In the rows, 128 means zero.
Each path below is one point turned by a fixed rotation once a step. After each direction that follows a path, write how fast that rotation turns it, in degrees a step (0 if it stays still).
Each turn is a multiple of 5 degrees from 10 to 175, or 0.
Each row of a path follows its step; steps can be skipped.
path 1
step 0: [135 127 139 141 132 126 126 125 131 125 131 127 129 120 125 136 119 115
 127 120 134 127 131 121 131 128 131 123 123 129 133 126 129 132 125 131
 124 131 125 132 119 120 129 121 129]
step 1: [132 119 127 134 126 128 131 137 123 132 127 123 126 119 123 131 131 134
 122 135 133 128 122 132 123 138 116 125 122 125 123 132 122 132 125 133
 129 125 119 123 132 130 133 138 132]
step 5: [131 134 133 132 125 117 130 129 134 137 128 133 137 125 133 129 121 132
 119 131 127 125 128 127 124 117 137 132 127 124 132 129 140 121 136 133
 119 129 124 132 130 128 124 130 131]
step 9: [126 129 139 125 127 122 132 132 125 128 129 129 124 130 123 118 148 121
 128 123 132 126 121 129 126 128 124 131 132 133 125 134 124 134 131 127
 128 126 128 133 126 133 118 119 123]
step 12: [137 135 131 129 129 127 134 123 129 137 124 130 127 125 137 119 127 120
 118 129 125 138 123 125 130 131 136 124 116 120 127 122 127 124 124 132
 127 125 127 125 121 130 131 135 135]
step 15: [127 130 127 118 127 124 124 128 127 125 130 128 123 134 138 128 131 129
 120 126 131 120 127 111 129 132 133 129 132 129 129 130 124 129 133 128
 126 130 128 144 127 120 122 120 119]
step 24: [121 121 132 134 122 123 122 135 133 140 131 125 134 135 130 121 128 130
 126 121 132 133 121 125 125 133 124 127 118 127 131 125 120 129 135 127
 137 123 131 120 135 123 131 129 132]
Speeds:
[129 129 131 127 128 127 126 126 128 127 129 129 126 127 129 126 130 126
 127 126 128 129 127 126 127 131 127 127 130 126 129 128 126 128 131 130
 131 129 131 129 125 126 130 128 130]	120
[130 129 130 132 125 128 127 128 131 129 131 130 127 129 131 127 128 128
 128 128 125 129 128 130 129 129 128 129 128 125 130 128 131 126 126 125
 130 128 129 127 130 128 128 128 126]	55
[129 127 125 127 131 127 131 126 127 129 128 128 127 129 132 125 127 128
 131 127 125 128 128 129 129 127 125 128 127 126 128 127 130 128 132 128
 126 128 127 129 129 126 130 130 129]	40
path 2
step 2: [144 130 125 134 130 132 130 130 131 133 128 116 124 125 132 134 123 138
 129 123 128 138 119 117 128 127 127 138 120 134 122 120 124 127 127 133
 121 123 124 130 132 121 130 126 124]
step 8: [131 136 126 135 129 123 133 127 120 135 122 124 136 126 126 127 123 122
 140 135 121 132 126 120 128 136 139 127 132 123 126 131 124 136 141 133
 125 130 129 129 127 125 135 121 118]
step 11: [130 123 137 134 135 123 123 125 124 136 116 126 134 119 125 124 125 129
 134 132 121 133 128 132 134 139 132 114 137 120 128 131 129 129 135 120
 130 132 119 127 129 127 126 123 124]
step 14: [134 125 125 131 133 123 121 131 126 139 117 131 123 121 125 124 127 140
 130 134 121 125 123 129 131 128 126 125 140 129 127 129 116 124 130 130
 129 117 117 120 136 126 123 124 122]
step 23: [134 135 141 125 127 127 127 116 121 128 134 122 133 128 121 126 120 134
 132 122 123 133 119 133 132 133 136 137 125 124 118 126 137 127 130 126
 128 134 126 129 123 126 127 139 123]
step 27: [135 128 127 120 130 122 129 123 125 138 118 119 132 121 136 134 130 126
 126 129 118 139 132 126 123 123 125 124 126 122 127 118 129 125 139 133
 129 129 122 119 134 128 126 124 119]
step 29: [118 124 139 132 126 127 122 121 124 138 124 129 125 117 130 130 133 125
 138 131 126 127 126 125 121 132 129 118 131 120 121 127 137 133 131 120
 138 123 124 131 132 135 124 132 120]
Speeds:
[126 128 128 129 128 125 126 127 129 123 129 128 126 127 127 127 128 127
 126 126 129 130 126 127 130 128 129 127 129 129 127 127 127 127 130 125
 130 128 126 132 126 131 130 128 128]	60
[129 125 129 129 126 129 129 126 128 127 128 129 127 128 128 128 131 129
 127 125 129 127 127 129 127 130 131 127 128 124 128 128 131 128 127 124
 129 129 129 128 127 126 126 125 131]	60
[126 129 130 128 127 127 126 128 125 128 130 129 129 129 130 128 127 128
 127 128 127 128 126 129 125 128 127 125 129 129 128 127 131 129 130 132
 129 129 126 128 125 127 129 123 127]	20
[125 128 129 128 130 125 127 129 128 127 126 128 129 129 128 130 128 130
 127 128 129 127 129 129 123 129 127 132 128 127 124 125 129 131 125 127
 129 128 128 129 127 128 128 130 127]	130
